Each run below is a few steps of one of 6 hidden systems, one row a step.
T, seq 1 (9 x 20):
[[ 12  -2   7  50   1  20 -30  19 -11  40 -51  15  -9  35 -55  -1 -17 -10
  -12   6]
 [ 14 -23  17  -4  11 -36 -22 -64  -9  -5  19 -24  13   6 -52 -32 -13 -39
    3 -19]
 [ 26  33  24  -4   4  -5  11  -9 -18 -25  16   8 -58   1  12  -6  55 -25
  -51 -10]
 [ 14  16  -6   9 -44  15   7  -7 -34  16 -60  20  19 -52  -7  30  28  -7
   -2 -35]
 [ 32 -30   5  39 -56 -21 -23  -9  26  42  32  29  36  13  10 -19   7 -18
    9  -4]
 [ 39 -11   1   3 -14 -11   4   4  28  11  31 -62 -35   5 -33  52   8 -11
  -23  19]
 [-17  29 -31 -42 -28  -4   8 -31   9 -38  30 -23   7 -57  15  10  29   1
   17 -20]
 [ -7  29 -16  11 -48  31 -12  63  23  16   9  30 -12  -5  37  -9  17  38
   -8  -5]
 [-12 -30   4  -3 -37   6 -18  31  32  20 -25 -40  30   1 -40  15 -52  18
   26   2]]
D, seq 2, 9 rows:
[[-19  -9 -33  50 -16 -38  41  32 -41  10  10 -10  13   7 -23   4 -46   1
  -20  -6]
 [-34  11 -13  26  32   7  -3 -44  17  13  21 -35  23  33  41 -29   3 -43
   20  15]
 [  4  17  -7   7  45 -15  16  -1 -58  29  19 -15 -21 -29   3 -22  -8  31
  -32 -49]
 [-45  13 -11  40 -22 -17  37  -6 -35 -31 -28  10  21  24  10 -20  -7 -58
   -8   1]
 [ 11  -1  21  28  43  23  -7 -19  -6  74 -10 -14  12   8  56 -11  15  -1
    1 -14]
 [ 13 -24   0  23  -8 -60  53  -2 -51  -1  21 -19   2 -11 -15  14 -23 -15
  -33 -20]
 [-27  21  -5  12  35  13  29 -40  -1 -17  -9 -14   3  20  55  10  32 -50
    8  27]
 [ 19  11 -23  23  16   0  26  14 -45  52   7  10  -4 -41  32  21  11  38
  -19 -30]
 [-19   1 -24  57 -45 -30  39   8  -5 -13  20 -10  12  32  12   7  -3 -54
  -15  19]]
A, seq 3, 9 rows:
[[ 27 -23 -16 -37 -49 -29  -4  -8  25 -29  53  25  14 -36 -18  14   5  21
   19  -1]
 [ -1  20  17 -14 -12  43 -20  32  49 -27 -23  11 -39  34   3  16  26  -8
   -3  42]
 [  1   0 -24 -29 -15  21 -43   4   8  19 -17   9  20 -45 -47   6 -19  51
   34 -22]
 [  6 -24  22 -12 -31 -16 -22  25  53 -29  48  20  -6  43  -5 -34 -12   2
    4  25]
 [-10   1  42 -48  28  40 -25   9  11 -11 -68 -16 -14  -5 -25   3 -10  18
   13  -3]
 [ 23 -33   9 -31 -18 -24 -21 -19   6  -9  27  68  34 -24  -4 -26  -5  29
   30 -12]
 [ 22 -24  47   0  25  20 -11  29  32  -2 -25  27 -25  58   0  13   0  -4
   -4  49]
 [ 21 -27  -2 -34  23   2 -25 -43  -4  10 -25  -1  27 -37 -53  27 -18  21
   38  -4]
 [ 35 -15   8 -12   1 -24 -15 -15  27 -35  58  46 -26  30 -12  -9  23 -12
   -5  33]]
T, seq 4:
[[  9  10  11 -28  26   9  31 -17 -35  14 -17  -1   5 -56  57  21  28  23
   -2 -33]
 [ -4 -23 -13  40 -39 -17  40  33 -13  12  -3  52  37   6  45  14  -9   0
    5  14]
 [ 11 -23 -17  36  21  10  -4 -12  32  51   7 -44  18  28   1  42 -15 -15
   22  42]
 [-12   6 -44 -14  38 -34  21 -24 -12 -18  74 -36  -7 -19  -4   2 -16  15
    1  -1]
 [-56  60 -36  15  -1  28  24  33 -10 -30 -10  -2 -25   6  34  -7  17  -5
  -16   4]
 [-30   5  -6  21   6  27 -21  17 -14  57 -41 -12  33 -12   2 -30 -33  28
   18 -34]
 [ -9 -41  41  16   4 -41  13  16   2   0  26 -24  12  46   0 -45 -47 -13
  -13  -3]
 [ -1   3  41 -26  53   9  29 -21  -7 -15 -23 -56 -28   7  27  25  15 -23
  -14   8]
 [ -2  -1  -4 -18  21 -10  39 -14 -48  -3 -10  46  25 -45  53   4  14  22
    9 -24]]
P, seq 5, 9 rows:
[[-29 -20   5  27 -30   6  10  30  35 -16 -20  18  26  54  17   4 -21 -30
   19  48]
 [  3 -10 -11 -25  71  11  -3  -1  10  35  25 -40  -5 -12  10  22 -24  53
   18   9]
 [-31   3 -39   6 -20 -43  34   7 -28 -61  35  35   8   2 -21 -14 -24  -8
   -2   9]
 [-28  42 -11  11  51  56 -25  -8  20   4 -30  -2 -24  35  12  -4  20 -13
   11  32]
 [  6  -2 -17  10  22 -22 -15  -8 -47  33  18  16  10 -28 -34 -37 -27  38
   -5 -49]
 [ -7 -10  23  33  -9 -20   7 -29   1 -27  -6   8   5  56  -3 -26   8 -75
  -10  23]
 [ 21   7  17 -25  61  22   2 -41 -26  31 -31 -24  -9 -36  16  28  23  13
    3 -18]
 [ 19 -17 -12  26 -53 -35  25   3 -34  -8   5  73  26 -17  -1   5   6 -10
   -6  -9]
 [ 21  -4   9  32   8  34 -10   2  37  37 -26 -25 -12  38   4  48  18 -28
    0  45]]
D, seq 6:
[[ 32  -6 -10  15  12  -6 -21  33 -13  23  10   2 -36   7 -75  13 -27  38
  -24   0]
 [-21   3 -17 -10 -29  -5 -26 -56  24 -41   2   2  31   4 -37 -17   4 -49
   34  10]
 [ 31  19  32 -24  36  29 -44   2   0  18   4  33 -42  -4   4 -32  32  37
  -17 -22]
 [  2 -12   8   7 -55 -14   7  16 -21 -25 -53  15   8  -7 -68  17 -20 -19
   -9  -8]
 [ 22 -23  42 -19   0  20 -32 -34  52  10  -1  17  20  19  39  -8  30 -20
   30  20]
 [ 49 -20  19 -29  16 -16   8  23 -19   1   6  -2 -40 -24 -44  42  -7  41
  -27  -6]
 [-20   2 -22 -16 -34   3  11 -20  25 -61 -16  27  21   1  -6  27  13 -37
   34  40]
 [ 35  11  -2  -7  20  38 -40  20  30  46  18  28 -24  -7  20  11  26  52
    5   9]
 [  5  -7 -28  11 -62 -30  -1  21   2 -24  15 -12  -3  -7 -77  21 -24  -5
   -9   2]]
Q, seq 7, 9 rows:
[[ -3  -7 -22 -20   0  29  -2 -20  35  21  -3   3  38 -28  50  41  16  15
   51  22]
 [ -5  -1 -32  39   1 -20  15  56  -1   9  56  28 -16  32   8  -8 -26  30
  -18  21]
 [-45  25 -35  -2   7  23 -15 -10  20 -24 -21 -57   1  11 -50  14 -23 -21
   21  21]
 [-16  19 -13 -19  32   0 -21 -32  -2  11  50   8  13 -24  40 -57  10  26
   15 -34]
 [-29  23  11  18  -7   3   8  40 -42 -29 -47  29 -22  21 -29 -34 -17  -6
  -31 -16]
 [ -1 -22  32  -6   7  22 -30 -42  15  38 -52 -20  46  -4   2  -9  -5 -20
   37 -13]
 [ 32 -40  32   7  37 -48  29  -1 -34   8  38  28  -6  16  16 -15 -15  12
  -25  -4]
 [ -1   1  -9  -5   6   5  29 -16 -20 -40 -57   7  -7  -1 -34  61   8 -36
    5  34]
 [ 30  -4 -32  15  10  14 -13 -31  15  52  32  30  24 -24  44  21  33  17
   29   9]]
Q, seq 8, 9 rows:
[[ -4 -29  52  -9  -3   8  10  39  14  37 -30 -58  12   1  25   5 -32  21
   -2 -17]
 [-16 -48  28 -25  -2 -43  46   2   8 -41  22 -16  28  12  33   2 -33 -11
   14  17]
 [-22   5   0 -27  51  25  32  18   8 -34 -17  12 -15  14  45  37   6  15
   16  49]
 [-27  -5 -56  11   1  11  10  24   1  14   1  32  40 -16  14  21 -30  43
   42  20]
 [-34   7 -39  42  26   4 -20   6  20   4  30   6   2  59 -20 -31 -31 -10
   15  38]
 [-32  27 -30 -13  65  10 -19 -28 -22   1   4 -39 -10  -9 -42 -22 -25  16
    9 -16]
 [-27  26 -11   1   7 -10  -9 -40 -42 -24  -4  47  19 -15  -2 -63   9 -16
    6 -36]
 [  8  11  35  31  23  29 -20  -1 -31  35 -67  30  -9  21  -8 -25  11 -16
  -18 -18]
 [ 33 -48  28  19   0 -32   5 -34 -31  42 -21  -8  38 -12 -24  10 -21 -17
    2 -24]]
A, seq 9 (9 x 20):
[[ -6 -10  44   7  40  11 -12   9  16  23  14  11  -4  45  58 -54   1   3
   -4   2]
 [ -4 -37  25 -16  40 -17  35   7 -47   3 -45  -3  19 -14 -13  22 -46  23
    4  -9]
 [ 11 -27   3   3  18 -25  14 -61   5 -10  29  30  34  14  40  -3  20 -40
   26  25]
 [ 22  15 -11  10  72  17  17   4 -30  11 -11   9 -49  11  -6  45  14  15
  -23  28]
 [ -4  -2 -58  35 -21 -28   3 -42 -22  -5   7  13  32 -10 -56  19 -12 -31
   18   9]
 [  9  38  -8  28  24  11 -28 -17  17  13  41 -29 -48  35  -7 -26  31 -27
  -31   6]
 [ -9  22  -6   7 -23 -11   7  11 -51  -9 -33 -20 -17 -29 -64  -3 -15  -1
  -32 -45]
 [  4   5  20  28 -59 -10 -15 -19  13  15  16   5  20   7  32 -49  31 -45
   -9 -29]
 [ 21   0  44   2   6  14  16  47 -14  43 -25 -36 -32 -10  24  18   2  27
  -39 -26]]
H, seq 10 (9 x 20):
[[  6   2 -38  29 -14   1 -18 -21  10  35   2 -65   8  -8 -60  33 -16 -17
    6   2]
 [ -1  35 -26  -3  -9 -22  -4 -34  -4 -14  67 -40 -25 -20  -7 -23  27 -17
  -22 -30]
 [-21  59  -1  11 -30  28   9  26 -20 -13 -39 -20 -37 -14   3  -1  34 -16
  -37 -28]
 [ -5  -7  28  13 -60   7 -12  12  13  44 -20 -29  36 -19  32 -24   1  -6
    2 -46]
 [ 16 -32  58  -2   0 -30  24  35   6   7  26 -47 -22  26  20 -10 -19   1
  -36  -7]
 [-13 -11  27 -41  25   5  46  -9   4 -25 -29 -49   3 -16  39  48   4 -10
    9  14]
 [ -4  -1 -15 -11  -7   4  27  16  18  -1  32  35  17 -18  85  15  21  29
   20  15]
 [-24  -9 -25  21  -5  11  19  73  12   2  -6  11   1  26  -2  27 -43  36
    7  39]
 [-42 -14 -31 -14  28  -1 -15 -17  28  -4  24 -38  36   8 -16 -13 -51  15
   48  16]]
P, seq 11, 9 rows:
[[ 40 -43  20 -17  -8 -11 -10  37  41   3  23  -6 -20  19 -33  37 -23  30
   -1  36]
 [-16  -4 -30 -45 -18  -6  -5 -11  34 -49  20 -32   7 -21 -41  31 -18   7
   32  21]
 [ -6  37 -20 -40   2  21 -30  10  31 -44  38  34 -36  -4  -2 -17  27  29
    7  13]
 [-17  24   3  -6 -10  22 -46  34   1 -11 -27   8 -27   9 -69 -38 -22  22
   -8 -18]
 [ -6 -16  33 -19   0  -2 -54 -36  29  -2   8  -5  24  16 -24 -66 -14 -12
   24 -20]
 [ 25 -22  67 -53  35 -19   1 -20 -11 -38  -6   6 -26   4 -15 -18   4  -2
  -15 -11]
 [  2 -18  24 -39 -11  10   1 -15 -11 -37 -67  51  25 -22 -14  18   4  -5
   27   4]
 [ 47 -37  17  -9   6  13 -31   3  30  25  -3  65   9  10  -5  21   6  30
   26  32]
 [ 33 -34 -12  -7  -2 -22  -9   0  13  -8  13  -7  -7   7 -81  46 -30   9
    6  30]]
H, seq 12:
[[ -4   6 -10   5 -57  -7 -31  17  -6  20   8  24  24 -32 -22 -47 -11  26
    2 -54]
 [  1 -12  54   4 -14  -9 -20  19  18 -15 -10 -28 -26  49 -40 -38 -18 -29
  -27  -3]
 [ 19 -10  52 -52  37   8  -4 -43 -10   5 -31 -33  -1 -35   7   6  17   2
    5 -30]
 [ 29 -16  28 -13 -32 -21  33   6  -9 -30   8  63   0 -11  50   9  39  -8
  -13   3]
 [ 25 -20   9  15 -15  32  -4  40  35  30 -37  10  -2  19   0  60   0  12
    9  43]
 [ 17 -38 -26 -21  -7 -30  -3 -12  25  10  57 -22  28 -26 -23  28 -30  32
   31   9]
 [-19  34 -30 -23  14  -1   5  10  18 -66  41  -2 -48  18 -20   7  11  -2
   -9  34]
 [-33  46 -32 -23  -7  51 -31   3   2  -2 -41  11   7 -40  -9  -6  10  28
   27 -20]
 [ -9  -9  16  11 -47 -19 -31  26   7   0  21  38  17  14 -13 -72 -22  12
   -3 -29]]

Which system made each of these runs?
seq 13, 2 rows:
[[  3  41 -29  25   5  40   4  -3   8  19 -23 -40 -31  -3   1  57  38 -23
  -11  20]
 [ 13  11 -27   6 -67 -15   6  -2   4  19  42   3  22 -53  29   3  27  10
    1 -36]]
 | D
seq 14, 2 rows:
[[  6  -3  13 -22  -2  22  -4 -51  -7  16 -61 -19  32 -43   2  32  22 -20
   28 -18]
 [ 45 -15  11  18 -32 -31   4  10   6  13  62  49  -7   4  35 -14  30   6
  -23  -3]]
 | H
seq 15 (2 x 20):
[[ -9 -10 -10 -13  13  18 -48 -42  39 -14  -3  35  29  21 -20 -18  -1 -14
   52  33]
 [ 24   0  -6  -6  61  -1 -27   8 -22  20  25  35 -33   2 -34 -19 -14  52
  -11  -6]]
 | Q
seq 16:
[[ 35  23 -32  15  -8 -23 -18 -17  -4  -5  66  14 -41  -3 -40  -7  30  -6
  -29  -4]
 [ -5  32   2  30 -43  15 -14  18  -7 -12 -44 -15 -32  16 -58   3  11 -37
  -33  -7]]
 | A
seq 17, 2 rows:
[[ 12   1 -41  29  38 -21   9 -70 -16  11  37   1  11   3  -3  17  18 -37
   10  18]
 [  7  46 -57  50  12   6  12 -12 -37  13  13  19 -29  -5 -11  21  34 -13
  -25   5]]
 | H
seq 18, 2 rows:
[[ -3  10 -26 -20 -48 -16  -1 -17  13 -69  13  22  -5  -8 -47  15  15 -28
    8  21]
 [  5  49  -6   2  -2  56 -58   6  28  15 -14  21 -34   6 -12 -21  41   8
   -3  -4]]
 | A
seq 19, 2 rows:
[[-29  -5  -1 -23  -2   1 -22  -5  33 -57  13  47  13  34  -9 -39 -12  -9
   31  32]
 [ -8   7  18 -19  63  38 -44   5  -1  11 -34  28 -15  18 -23 -31 -14  36
   14   2]]
 | A
seq 20, 2 rows:
[[ 13 -23  12  -5  40  10  12  41  -4  -5 -29   6 -30  26 -35  49 -30  26
   -7  43]
 [ -4 -23 -44 -12  -5  -7  -9 -42  19 -10  14  24  51 -19 -16  26 -12   2
   59  27]]
 | D
seq 21:
[[ 41 -45  35  -6 -24 -26  21 -40 -16  10 -29   4  33 -26  -3  39  10 -31
    7  -9]
 [ 49 -17  -2  13 -15 -19  13 -28  15   9  50  31   0  -1  39  30  47 -20
   -3  24]]
 | T
seq 22, 2 rows:
[[ 18 -51  14  11   9 -27  35  11  15   6  11 -42   4  29  -5  54 -30 -14
   -1  42]
 [ -8   3 -36 -35  48  -7  21 -43   7 -21  43 -18   6 -28  24  34   8  11
   31  23]]
 | D
seq 23:
[[-42   7 -16 -13   3  30  -6  45  -1  14 -32  16  26 -20  19 -11 -34  56
   30 -12]
 [-33 -28   7  22   8 -11 -15  11  18  -2   5  15  34  53  -8 -51 -53  -9
   25  18]]
 | Q
seq 24 (2 x 20):
[[-36   7 -11 -21  41   4   9 -47 -43 -24 -44  20  34 -27  -5 -12 -11  -7
   32 -15]
 [ 15 -14  15  33  27  -5   3  13 -29  22  -6  83   4  30  24 -27   2   9
   -9   7]]
 | D
seq 25:
[[ 15 -26  -1  35  14 -46  -5  -8 -27  29  39 -15   3  19 -48 -33 -41  -3
  -21 -19]
 [ -3  18  13 -20  28  -6   7 -60 -21 -47 -21 -23 -20   0 -31   4  25 -54
   -9   1]]
 | Q
seq 26, 2 rows:
[[ -1  18  55 -12  25  33  -4  22   5 -18 -41  23 -39  34  30 -18  29 -11
  -23  10]
 [ 17 -28  -6   1  -6  -4  -7  -7 -29  40 -36  34  44 -42 -21  12 -23  32
   25 -27]]
 | A
seq 27:
[[-22  29   1  -5   0  -1  47  -5 -47 -21 -42 -43 -14 -35   6  26  10 -21
  -25 -27]
 [ -8   3   6  26 -21   4   3 -12  -9  38  -4  28  44 -13  71 -36  19  -8
   12 -31]]
 | T
seq 28:
[[  3 -31 -21  36  17 -34  25 -34   7  10  40 -31  23  31   1  25 -18 -40
   11  36]
 [ -2  35 -42  -7  43   0  37 -29 -28 -18  22 -19 -28 -27  17  45  31  -5
   -9  13]]
 | P
